In the data rows, 500 means zero.
Each row below has a hidden score, from 0 to 40, with 20 about the middle. What is it? The score is a weighted sum of the row's numbers plus the product of two more (or one squared), each taken from its middle value.
np.array([552, 433, 433, 608, 641, 369, 570, 407, 587, 330, 373, 624, 626,
          601, 283, 403, 494, 319, 704, 478, 238, 481]): 27
np.array([638, 489, 452, 554, 482, 473, 463, 420, 573, 381, 398, 444, 660,
          628, 395, 479, 357, 433, 487, 674, 388, 492]): 16
np.array([630, 478, 558, 367, 360, 565, 332, 484, 526, 454, 468, 319, 548,
          548, 608, 523, 392, 525, 363, 659, 583, 513]): 21
np.array([448, 491, 613, 401, 364, 638, 513, 588, 377, 691, 741, 399, 440,
          293, 625, 578, 568, 795, 293, 449, 837, 537]): 20
np.array([395, 527, 253, 615, 689, 300, 432, 350, 484, 340, 256, 588, 597,
          716, 412, 404, 532, 168, 689, 433, 243, 301]): 24
np.array([445, 418, 335, 705, 697, 618, 575, 323, 519, 623, 466, 586, 637,
          495, 422, 493, 549, 475, 508, 504, 366, 461]): 14
np.array([599, 416, 636, 578, 422, 627, 582, 563, 665, 530, 530, 500, 602,
          426, 450, 488, 398, 621, 410, 623, 478, 662]): 18
np.array([312, 525, 580, 555, 572, 344, 647, 633, 433, 576, 732, 635, 296,
          353, 512, 502, 646, 600, 678, 203, 533, 497]): 16
np.array([377, 587, 431, 429, 541, 335, 409, 515, 332, 490, 479, 505, 399,
          504, 517, 450, 588, 379, 680, 324, 496, 310]): 17
np.array([268, 558, 329, 479, 620, 330, 470, 437, 310, 521, 480, 575, 343,
          578, 575, 465, 697, 406, 680, 263, 523, 267]): 19
np.array([546, 561, 658, 352, 325, 584, 494, 564, 484, 577, 604, 400, 453,
          348, 564, 552, 470, 674, 365, 574, 740, 611]): 20
np.array([470, 433, 210, 661, 629, 514, 327, 171, 491, 510, 230, 399, 762,
          743, 373, 458, 484, 301, 466, 614, 348, 311]): 34
np.array([581, 473, 423, 443, 395, 620, 381, 392, 467, 531, 375, 339, 628,
          615, 617, 515, 458, 509, 307, 645, 594, 456]): 22
np.array([678, 456, 530, 506, 479, 482, 538, 480, 640, 353, 418, 466, 578,
          565, 397, 458, 423, 401, 542, 635, 345, 608]): 34
np.array([339, 480, 446, 567, 584, 637, 494, 500, 392, 764, 621, 484, 439,
          401, 570, 543, 619, 679, 418, 363, 601, 446]): 14
np.array([439, 444, 437, 684, 666, 551, 577, 426, 536, 616, 542, 568, 638,
          443, 317, 448, 543, 584, 486, 446, 421, 527]): 21
np.array([626, 521, 570, 405, 399, 384, 506, 591, 570, 353, 440, 495, 417,
          621, 564, 511, 459, 435, 531, 558, 438, 495]): 23
np.array([394, 639, 423, 242, 395, 401, 253, 541, 270, 454, 487, 382, 311,
          615, 702, 559, 631, 420, 502, 394, 674, 319]): 26
np.array([420, 432, 345, 684, 654, 573, 566, 372, 476, 637, 491, 592, 635,
          459, 412, 490, 573, 488, 488, 441, 434, 427]): 11
np.array([476, 458, 464, 614, 542, 613, 567, 393, 594, 608, 518, 511, 611,
          460, 419, 498, 524, 586, 432, 524, 473, 571]): 24
np.array([528, 552, 454, 303, 394, 404, 418, 512, 394, 395, 429, 436, 387,
          568, 651, 518, 481, 413, 526, 492, 609, 353]): 6
np.array([496, 458, 512, 543, 495, 570, 525, 485, 519, 554, 569, 510, 548,
          421, 422, 462, 559, 574, 412, 539, 497, 561]): 32
np.array([511, 525, 619, 471, 528, 386, 601, 649, 538, 397, 562, 595, 400,
          474, 468, 466, 527, 467, 702, 447, 458, 585]): 29
np.array([493, 455, 542, 565, 555, 582, 536, 454, 595, 552, 521, 496, 613,
          448, 406, 456, 489, 573, 474, 517, 513, 585]): 24
np.array([352, 553, 273, 501, 637, 302, 330, 350, 345, 429, 302, 554, 435,
          713, 509, 416, 583, 216, 677, 386, 399, 258]): 29
np.array([383, 558, 491, 480, 539, 373, 490, 582, 451, 459, 557, 561, 328,
          547, 548, 536, 572, 436, 657, 317, 492, 410]): 16
np.array([333, 431, 352, 757, 763, 588, 585, 319, 480, 674, 514, 613, 646,
          423, 322, 475, 577, 530, 536, 401, 376, 459]): 17
np.array([550, 523, 519, 474, 445, 434, 469, 540, 548, 377, 373, 485, 347,
          650, 637, 548, 428, 386, 546, 496, 435, 457]): 17
np.array([374, 546, 356, 410, 534, 441, 402, 494, 308, 543, 450, 480, 306,
          567, 725, 517, 571, 426, 493, 337, 566, 302]): 10
np.array([795, 468, 789, 413, 337, 523, 610, 777, 747, 325, 509, 504, 397,
          469, 577, 546, 323, 536, 478, 702, 458, 740]): 19
np.array([448, 579, 589, 432, 451, 431, 570, 639, 470, 512, 594, 547, 269,
          426, 614, 499, 550, 538, 551, 390, 546, 472]): 13
np.array([536, 535, 428, 423, 486, 351, 429, 426, 469, 365, 337, 498, 457,
          670, 531, 499, 466, 295, 654, 522, 427, 425]): 20
np.array([647, 496, 728, 437, 389, 458, 536, 715, 650, 381, 567, 511, 405,
          453, 547, 503, 397, 552, 444, 600, 466, 718]): 16
np.array([355, 540, 397, 587, 645, 390, 559, 487, 472, 514, 499, 639, 393,
          506, 507, 495, 607, 381, 667, 331, 409, 429]): 18
np.array([509, 572, 351, 224, 377, 445, 186, 340, 269, 370, 319, 246, 565,
          656, 622, 490, 482, 327, 440, 635, 684, 258]): 24
np.array([300, 512, 300, 510, 595, 349, 416, 409, 383, 444, 366, 551, 422,
          690, 573, 480, 577, 303, 659, 390, 441, 272]): 15
np.array([396, 489, 413, 536, 495, 630, 469, 392, 391, 681, 562, 473, 537,
          392, 548, 535, 561, 625, 353, 476, 607, 472]): 19
np.array([352, 489, 370, 520, 541, 652, 435, 363, 345, 698, 576, 455, 534,
          452, 565, 502, 572, 610, 364, 445, 662, 419]): 20
np.array([438, 596, 468, 358, 386, 366, 376, 586, 354, 446, 488, 483, 311,
          550, 692, 513, 573, 449, 571, 408, 625, 343]): 16
np.array([309, 522, 385, 606, 729, 381, 527, 509, 449, 515, 510, 675, 429,
          513, 479, 435, 657, 406, 724, 275, 438, 379]): 23
np.array([794, 408, 613, 545, 447, 428, 588, 510, 797, 180, 225, 554, 479,
          709, 479, 494, 202, 266, 551, 759, 175, 631]): 17
np.array([392, 469, 260, 635, 651, 555, 466, 269, 462, 546, 423, 504, 671,
          573, 306, 439, 538, 445, 555, 493, 418, 380]): 23
np.array([482, 424, 438, 620, 540, 643, 494, 391, 569, 623, 487, 470, 591,
          485, 499, 468, 504, 565, 385, 572, 502, 502]): 19
np.array([648, 504, 441, 375, 291, 527, 336, 366, 508, 338, 252, 329, 621,
          734, 587, 535, 307, 374, 380, 728, 512, 452]): 25
np.array([526, 453, 536, 473, 397, 700, 441, 493, 497, 686, 524, 387, 464,
          422, 694, 582, 456, 668, 204, 601, 734, 570]): 5
np.array([112, 603, 396, 456, 644, 301, 502, 620, 265, 627, 736, 626, 241,
          393, 536, 509, 750, 572, 688, 126, 605, 337]): 20
np.array([319, 483, 400, 646, 663, 560, 574, 418, 405, 791, 702, 573, 497,
          337, 455, 524, 715, 679, 463, 294, 551, 466]): 20
np.array([194, 638, 312, 412, 566, 344, 349, 428, 234, 564, 482, 498, 347,
          619, 650, 470, 705, 363, 593, 290, 608, 239]): 12
np.array([503, 517, 249, 405, 421, 477, 250, 239, 340, 407, 223, 351, 702,
          726, 513, 497, 478, 293, 432, 604, 530, 259]): 30
np.array([339, 456, 449, 661, 637, 597, 656, 493, 512, 741, 662, 599, 505,
          287, 432, 528, 606, 707, 441, 374, 504, 552]): 15
np.array([527, 493, 443, 497, 505, 579, 502, 458, 479, 580, 580, 477, 576,
          467, 433, 513, 539, 596, 421, 546, 551, 563]): 28
np.array([609, 537, 596, 380, 340, 493, 451, 575, 516, 435, 566, 431, 435,
          446, 543, 519, 424, 536, 446, 577, 589, 584]): 23
np.array([552, 388, 453, 772, 654, 615, 609, 383, 639, 611, 491, 586, 638,
          465, 353, 437, 491, 543, 496, 550, 339, 594]): 23
np.array([491, 525, 515, 404, 422, 430, 448, 595, 488, 412, 469, 501, 295,
          549, 689, 524, 496, 422, 525, 484, 487, 441]): 16
np.array([591, 455, 477, 499, 419, 607, 428, 429, 519, 548, 462, 417, 658,
          490, 524, 574, 466, 553, 348, 630, 539, 525]): 20
np.array([411, 519, 540, 529, 504, 661, 527, 539, 442, 708, 691, 537, 493,
          287, 552, 517, 551, 741, 358, 453, 642, 573]): 21
np.array([536, 454, 535, 665, 623, 557, 634, 483, 617, 536, 594, 597, 643,
          402, 317, 474, 528, 577, 527, 519, 365, 645]): 31
np.array([280, 498, 249, 540, 616, 564, 376, 310, 219, 743, 536, 467, 551,
          439, 556, 499, 675, 540, 387, 366, 647, 304]): 19
np.array([572, 489, 572, 480, 481, 514, 522, 578, 536, 542, 627, 463, 521,
          382, 448, 533, 462, 592, 451, 504, 557, 600]): 15
np.array([407, 458, 336, 588, 570, 600, 461, 299, 479, 597, 405, 461, 633,
          533, 455, 461, 517, 479, 422, 528, 489, 452]): 22
np.array([526, 477, 508, 670, 655, 525, 638, 477, 635, 488, 479, 589, 689,
          511, 250, 458, 437, 477, 564, 538, 269, 607]): 23
np.array([430, 495, 354, 538, 556, 493, 449, 405, 438, 576, 553, 468, 628,
          448, 399, 470, 612, 549, 548, 456, 540, 448]): 27
np.array([377, 482, 411, 588, 604, 564, 522, 420, 429, 689, 602, 512, 617,
          374, 418, 505, 618, 628, 488, 428, 593, 478]): 20
np.array([510, 512, 420, 531, 522, 431, 477, 418, 491, 415, 313, 564, 419,
          694, 621, 517, 502, 336, 566, 493, 387, 345]): 19
np.array([507, 553, 529, 489, 534, 379, 523, 643, 516, 440, 477, 582, 352,
          464, 539, 508, 541, 469, 610, 404, 438, 511]): 19
np.array([630, 513, 481, 457, 467, 387, 417, 455, 504, 348, 364, 472, 556,
          576, 460, 494, 439, 360, 590, 551, 435, 457]): 17
np.array([403, 458, 445, 692, 703, 538, 623, 458, 520, 616, 632, 611, 646,
          355, 230, 465, 573, 606, 578, 410, 427, 593]): 26
np.array([417, 547, 457, 440, 448, 500, 423, 460, 427, 549, 562, 433, 543,
          469, 457, 480, 553, 560, 499, 461, 602, 403]): 21
np.array([508, 490, 591, 568, 603, 447, 665, 612, 590, 463, 590, 636, 517,
          390, 330, 484, 536, 503, 680, 419, 407, 632]): 25
np.array([375, 526, 321, 525, 539, 516, 417, 326, 354, 551, 478, 455, 635,
          474, 395, 471, 539, 441, 573, 481, 539, 396]): 18
np.array([191, 522, 290, 515, 688, 585, 399, 463, 179, 840, 710, 467, 468,
          308, 593, 480, 737, 675, 434, 228, 770, 296]): 24
np.array([316, 590, 436, 337, 512, 348, 380, 558, 299, 523, 588, 481, 309,
          519, 612, 538, 623, 441, 605, 288, 623, 331]): 16
np.array([564, 450, 576, 542, 396, 660, 541, 499, 615, 548, 493, 437, 521,
          456, 582, 545, 398, 607, 247, 688, 544, 633]): 7
np.array([541, 513, 553, 455, 502, 541, 516, 515, 503, 602, 623, 449, 535,
          316, 432, 527, 516, 648, 419, 491, 561, 566]): 19
np.array([515, 545, 495, 207, 246, 516, 296, 550, 386, 408, 469, 283, 461,
          604, 716, 511, 415, 500, 367, 622, 701, 385]): 14
np.array([460, 427, 580, 698, 685, 373, 702, 581, 660, 422, 540, 773, 385,
          469, 376, 414, 533, 447, 745, 376, 234, 609]): 28
np.array([625, 467, 755, 546, 515, 469, 724, 708, 717, 375, 564, 590, 483,
          367, 371, 472, 457, 556, 589, 553, 337, 725]): 34
np.array([527, 506, 454, 515, 545, 376, 526, 475, 546, 368, 397, 553, 413,
          612, 500, 478, 468, 330, 636, 457, 382, 415]): 14
np.array([461, 424, 335, 649, 621, 577, 486, 334, 508, 561, 372, 565, 596,
          568, 459, 504, 489, 462, 405, 556, 409, 460]): 17
np.array([599, 415, 463, 567, 530, 542, 515, 410, 654, 376, 409, 478, 675,
          613, 306, 466, 340, 402, 530, 649, 335, 562]): 23
np.array([631, 457, 531, 477, 385, 492, 468, 451, 614, 332, 294, 420, 619,
          673, 521, 491, 349, 363, 537, 680, 412, 516]): 21
np.array([521, 544, 577, 313, 346, 535, 454, 597, 468, 509, 597, 383, 457,
          438, 564, 534, 429, 594, 413, 534, 701, 559]): 16
np.array([486, 503, 574, 493, 534, 418, 606, 592, 510, 486, 643, 608, 520,
          424, 391, 493, 608, 540, 626, 407, 448, 534]): 27
np.array([527, 569, 613, 394, 400, 507, 452, 637, 523, 495, 450, 468, 255,
          521, 778, 540, 491, 487, 448, 536, 508, 461]): 5
np.array([544, 418, 455, 524, 427, 621, 397, 383, 567, 498, 328, 376, 629,
          614, 541, 520, 378, 460, 297, 729, 476, 510]): 9
np.array([370, 521, 232, 573, 643, 448, 382, 267, 383, 474, 347, 517, 688,
          615, 345, 387, 567, 344, 565, 488, 436, 347]): 33
np.array([839, 437, 777, 451, 321, 517, 608, 630, 806, 319, 447, 484, 483,
          522, 520, 519, 287, 504, 390, 744, 407, 735]): 22
np.array([329, 449, 306, 800, 832, 553, 625, 318, 521, 650, 545, 644, 697,
          420, 212, 409, 637, 549, 644, 355, 316, 478]): 27
np.array([555, 537, 640, 422, 413, 427, 505, 591, 500, 453, 565, 468, 460,
          450, 531, 537, 496, 567, 547, 513, 617, 525]): 13
np.array([541, 437, 587, 607, 536, 669, 624, 554, 603, 638, 569, 507, 525,
          381, 504, 557, 503, 677, 379, 550, 476, 627]): 18
np.array([215, 575, 346, 478, 671, 349, 483, 590, 242, 617, 653, 589, 291,
          488, 561, 406, 731, 466, 637, 187, 550, 247]): 16
np.array([581, 523, 641, 462, 415, 585, 608, 613, 554, 548, 640, 483, 547,
          351, 471, 500, 479, 609, 404, 534, 530, 618]): 20
np.array([425, 506, 583, 536, 620, 394, 631, 585, 561, 503, 688, 673, 463,
          360, 318, 471, 543, 551, 687, 337, 483, 609]): 22
np.array([556, 445, 547, 577, 481, 652, 598, 541, 526, 675, 569, 478, 415,
          371, 610, 567, 479, 688, 374, 535, 533, 582]): 5
np.array([508, 585, 618, 288, 305, 459, 481, 635, 391, 469, 552, 468, 388,
          446, 639, 530, 454, 551, 464, 482, 669, 457]): 9
np.array([720, 493, 686, 421, 343, 583, 531, 645, 609, 435, 554, 425, 451,
          423, 511, 583, 347, 581, 398, 673, 489, 658]): 14
np.array([420, 509, 217, 484, 460, 614, 261, 288, 292, 605, 352, 294, 656,
          655, 626, 489, 581, 443, 291, 526, 667, 230]): 21
np.array([754, 517, 756, 254, 175, 537, 468, 674, 586, 365, 497, 380, 336,
          575, 713, 600, 318, 563, 349, 689, 633, 634]): 18
np.array([494, 509, 565, 540, 530, 539, 546, 591, 513, 610, 688, 525, 537,
          311, 444, 476, 541, 654, 442, 445, 554, 609]): 22
np.array([580, 493, 558, 471, 461, 425, 528, 545, 569, 349, 403, 519, 442,
          608, 510, 463, 436, 395, 597, 566, 415, 520]): 23
np.array([417, 400, 275, 806, 716, 546, 578, 293, 505, 574, 371, 642, 696,
          534, 281, 436, 554, 423, 547, 505, 251, 421]): 17
np.array([590, 472, 620, 465, 451, 463, 551, 615, 556, 488, 593, 501, 476,
          379, 436, 559, 419, 568, 473, 549, 521, 596]): 6
np.array([440, 418, 344, 718, 698, 613, 592, 347, 520, 577, 452, 565, 714,
          516, 336, 486, 524, 518, 478, 494, 364, 481]): 18
np.array([556, 531, 550, 366, 384, 370, 431, 594, 480, 360, 400, 467, 365,
          591, 608, 519, 415, 383, 563, 550, 468, 485]): 16
np.array([475, 521, 438, 507, 611, 342, 528, 457, 509, 397, 504, 551, 559,
          568, 358, 456, 564, 381, 618, 416, 368, 449]): 29
np.array([504, 545, 627, 298, 325, 525, 445, 693, 430, 495, 633, 375, 389,
          405, 607, 562, 469, 635, 450, 515, 672, 542]): 25
np.array([503, 513, 569, 538, 574, 367, 584, 568, 535, 389, 463, 625, 407,
          521, 478, 493, 562, 413, 643, 381, 386, 507]): 25
np.array([447, 518, 543, 510, 558, 369, 602, 583, 526, 441, 550, 633, 356,
          518, 493, 506, 540, 410, 644, 360, 404, 480]): 16
np.array([468, 497, 465, 516, 541, 456, 527, 487, 516, 469, 537, 548, 584,
          525, 326, 477, 516, 465, 618, 466, 475, 517]): 24
np.array([652, 391, 685, 644, 517, 582, 743, 563, 728, 523, 585, 579, 607,
          363, 315, 486, 440, 651, 526, 581, 370, 744]): 20
np.array([523, 427, 504, 568, 499, 672, 505, 409, 543, 607, 474, 494, 543,
          458, 579, 526, 450, 573, 353, 589, 487, 529]): 17
np.array([706, 511, 585, 235, 221, 593, 280, 517, 526, 359, 351, 242, 474,
          619, 694, 558, 337, 470, 312, 744, 663, 536]): 26
np.array([286, 551, 366, 562, 690, 341, 552, 469, 385, 459, 556, 653, 432,
          488, 376, 389, 643, 372, 789, 229, 408, 346]): 23
np.array([371, 439, 431, 620, 596, 644, 540, 423, 433, 685, 578, 544, 578,
          441, 467, 490, 549, 620, 424, 439, 505, 520]): 23
np.array([694, 453, 704, 499, 405, 583, 620, 622, 716, 376, 429, 502, 532,
          446, 450, 524, 336, 512, 487, 691, 392, 675]): 20
np.array([459, 465, 430, 549, 468, 647, 427, 404, 443, 630, 452, 434, 571,
          483, 638, 521, 470, 568, 300, 565, 552, 434]): 6
np.array([424, 555, 532, 507, 581, 335, 580, 596, 471, 485, 633, 648, 356,
          433, 459, 484, 648, 485, 678, 286, 432, 503]): 28
np.array([275, 532, 422, 492, 594, 333, 499, 533, 362, 526, 630, 603, 299,
          483, 498, 495, 673, 454, 652, 240, 568, 377]): 20
np.array([400, 455, 344, 673, 624, 587, 552, 329, 448, 629, 492, 556, 680,
          448, 369, 478, 597, 540, 495, 454, 422, 460]): 24
np.array([558, 510, 417, 418, 498, 399, 408, 471, 504, 322, 270, 502, 469,
          762, 574, 509, 418, 252, 587, 530, 379, 369]): 23
np.array([443, 506, 464, 598, 618, 323, 559, 514, 553, 389, 437, 648, 388,
          614, 482, 438, 489, 343, 676, 422, 294, 454]): 16
np.array([442, 478, 528, 490, 445, 649, 441, 489, 415, 688, 629, 407, 495,
          388, 528, 523, 539, 685, 312, 496, 697, 539]): 20
np.array([480, 576, 600, 399, 416, 405, 485, 656, 464, 470, 530, 487, 276,
          546, 730, 531, 518, 504, 537, 427, 634, 438]): 7
np.array([604, 515, 493, 394, 397, 495, 433, 509, 566, 359, 286, 499, 369,
          650, 673, 502, 424, 342, 455, 567, 385, 444]): 24
np.array([477, 571, 473, 391, 449, 405, 453, 525, 417, 435, 487, 506, 440,
          502, 513, 501, 510, 463, 588, 444, 517, 429]): 18
np.array([418, 476, 530, 536, 529, 607, 580, 526, 448, 717, 623, 485, 490,
          245, 590, 578, 611, 718, 334, 459, 622, 573]): 27
np.array([295, 504, 372, 610, 616, 600, 448, 382, 340, 733, 578, 529, 584,
          424, 461, 502, 628, 603, 478, 356, 623, 425]): 20
np.array([489, 612, 618, 298, 410, 406, 426, 682, 394, 447, 623, 467, 272,
          480, 697, 539, 534, 565, 493, 402, 675, 468]): 16
np.array([511, 530, 410, 557, 568, 437, 459, 402, 485, 406, 310, 532, 393,
          657, 603, 446, 471, 304, 576, 490, 315, 366]): 24
np.array([352, 493, 374, 642, 649, 574, 473, 427, 479, 693, 547, 545, 534,
          364, 539, 506, 628, 611, 437, 396, 564, 443]): 13
np.array([604, 470, 474, 546, 516, 461, 469, 498, 581, 364, 310, 545, 439,
          723, 574, 468, 405, 294, 527, 608, 316, 419]): 21
np.array([571, 513, 532, 392, 380, 423, 449, 522, 519, 318, 372, 473, 381,
          654, 616, 531, 381, 394, 565, 525, 501, 469]): 16
np.array([610, 503, 655, 522, 492, 451, 561, 559, 648, 407, 518, 571, 505,
          493, 376, 506, 456, 499, 587, 531, 386, 606]): 28
np.array([385, 632, 472, 275, 433, 359, 349, 560, 303, 482, 538, 424, 348,
          517, 632, 534, 578, 464, 540, 345, 624, 308]): 13
np.array([460, 474, 574, 576, 584, 586, 637, 567, 528, 626, 703, 529, 531,
          295, 344, 492, 543, 685, 472, 432, 519, 628]): 27
np.array([489, 598, 469, 288, 369, 432, 317, 512, 358, 386, 408, 391, 458,
          643, 647, 506, 506, 389, 495, 499, 612, 347]): 22
np.array([147, 522, 181, 654, 754, 500, 410, 249, 239, 764, 558, 557, 632,
          458, 426, 459, 753, 497, 564, 288, 605, 198]): 13
np.array([674, 474, 458, 419, 365, 557, 362, 399, 480, 350, 271, 355, 591,
          637, 548, 490, 387, 368, 420, 719, 491, 422]): 21
np.array([428, 515, 473, 565, 586, 531, 531, 466, 501, 603, 665, 564, 585,
          330, 339, 475, 595, 623, 545, 409, 535, 565]): 31
np.array([562, 450, 566, 463, 425, 602, 478, 585, 462, 601, 606, 408, 528,
          426, 514, 550, 493, 676, 415, 522, 643, 537]): 13
np.array([374, 529, 503, 551, 639, 399, 560, 579, 444, 530, 541, 609, 356,
          503, 548, 478, 591, 476, 646, 319, 491, 433]): 14
np.array([554, 469, 595, 521, 476, 492, 532, 516, 627, 450, 521, 543, 565,
          462, 402, 475, 428, 503, 493, 591, 468, 600]): 21
np.array([638, 528, 469, 338, 314, 426, 369, 419, 452, 332, 302, 381, 548,
          664, 568, 502, 367, 347, 490, 625, 508, 427]): 22
np.array([646, 521, 572, 348, 255, 548, 436, 490, 580, 344, 368, 347, 522,
          644, 569, 525, 360, 455, 403, 693, 556, 534]): 27
np.array([431, 370, 427, 826, 773, 589, 701, 400, 645, 649, 523, 661, 658,
          383, 283, 454, 590, 552, 510, 462, 269, 602]): 26
np.array([664, 461, 705, 452, 399, 485, 576, 668, 697, 363, 410, 521, 334,
          583, 698, 517, 312, 419, 468, 588, 419, 652]): 3
np.array([574, 521, 604, 399, 415, 445, 483, 575, 556, 412, 560, 468, 515,
          484, 499, 498, 421, 499, 491, 537, 546, 575]): 19
np.array([525, 531, 533, 446, 353, 603, 427, 469, 425, 632, 559, 398, 513,
          369, 613, 516, 504, 661, 315, 529, 690, 509]): 17
np.array([721, 517, 638, 379, 326, 459, 475, 583, 642, 292, 362, 424, 355,
          658, 737, 507, 308, 372, 384, 668, 449, 525]): 10
np.array([348, 558, 406, 468, 556, 374, 405, 441, 343, 515, 567, 513, 565,
          452, 361, 442, 611, 468, 649, 380, 546, 441]): 33
np.array([579, 531, 529, 455, 450, 424, 550, 564, 521, 402, 399, 534, 359,
          587, 618, 492, 408, 380, 579, 505, 470, 472]): 5
np.array([495, 443, 645, 629, 555, 678, 630, 597, 582, 711, 734, 550, 497,
          215, 481, 524, 497, 773, 362, 484, 557, 687]): 22
np.array([461, 516, 357, 503, 567, 469, 425, 396, 440, 443, 409, 420, 616,
          606, 409, 469, 527, 391, 547, 523, 509, 432]): 28
np.array([411, 432, 557, 577, 507, 666, 545, 553, 479, 662, 655, 457, 541,
          337, 527, 572, 524, 720, 401, 477, 662, 588]): 30
np.array([319, 548, 594, 581, 668, 359, 670, 665, 466, 625, 754, 714, 250,
          283, 456, 526, 707, 616, 723, 146, 530, 486]): 10
np.array([492, 561, 516, 429, 436, 482, 504, 531, 466, 509, 558, 452, 544,
          457, 492, 477, 525, 550, 460, 519, 605, 540]): 23
np.array([443, 513, 386, 489, 563, 465, 463, 384, 401, 489, 478, 499, 622,
          557, 400, 457, 552, 448, 559, 526, 494, 448]): 28
np.array([492, 578, 594, 263, 324, 451, 415, 647, 401, 464, 559, 440, 392,
          485, 675, 510, 485, 534, 523, 452, 691, 497]): 20
np.array([710, 484, 739, 439, 348, 491, 556, 645, 671, 344, 485, 485, 439,
          496, 500, 542, 331, 487, 429, 671, 457, 711]): 20
np.array([487, 551, 421, 429, 503, 356, 435, 471, 481, 373, 380, 515, 470,
          629, 518, 478, 450, 316, 616, 478, 456, 405]): 17
np.array([601, 465, 656, 456, 405, 533, 534, 612, 588, 493, 611, 482, 530,
          404, 460, 539, 426, 602, 440, 574, 530, 616]): 17
np.array([494, 453, 508, 688, 556, 618, 667, 474, 587, 654, 597, 573, 564,
          344, 383, 533, 528, 642, 483, 485, 431, 636]): 17
np.array([467, 409, 454, 828, 789, 534, 713, 388, 725, 576, 559, 698, 732,
          393, 161, 445, 553, 512, 632, 510, 249, 621]): 23
np.array([424, 463, 373, 622, 569, 627, 480, 356, 471, 648, 443, 480, 599,
          522, 494, 473, 533, 539, 383, 515, 513, 471]): 19
np.array([577, 546, 617, 354, 394, 542, 497, 606, 465, 508, 602, 431, 394,
          447, 546, 504, 484, 593, 487, 510, 623, 536]): 21
np.array([650, 419, 622, 685, 604, 503, 777, 545, 782, 406, 539, 661, 644,
          419, 204, 409, 422, 518, 606, 572, 239, 751]): 29
np.array([433, 475, 450, 559, 520, 661, 416, 419, 436, 648, 500, 431, 538,
          445, 581, 490, 554, 581, 352, 523, 536, 473]): 22
np.array([466, 606, 488, 339, 444, 379, 445, 519, 301, 521, 639, 474, 440,
          451, 532, 504, 621, 537, 595, 367, 634, 445]): 22
np.array([535, 463, 547, 509, 457, 664, 484, 433, 505, 637, 536, 424, 535,
          441, 583, 534, 468, 636, 311, 580, 665, 554]): 15
np.array([454, 538, 547, 453, 515, 443, 524, 588, 416, 542, 676, 538, 456,
          357, 441, 491, 534, 585, 580, 422, 655, 551]): 16
np.array([358, 584, 395, 420, 548, 347, 395, 447, 365, 437, 474, 497, 479,
          585, 472, 480, 623, 361, 619, 376, 531, 344]): 28
np.array([322, 548, 427, 510, 508, 575, 492, 420, 322, 718, 665, 432, 549,
          358, 560, 524, 625, 653, 416, 390, 662, 407]): 17
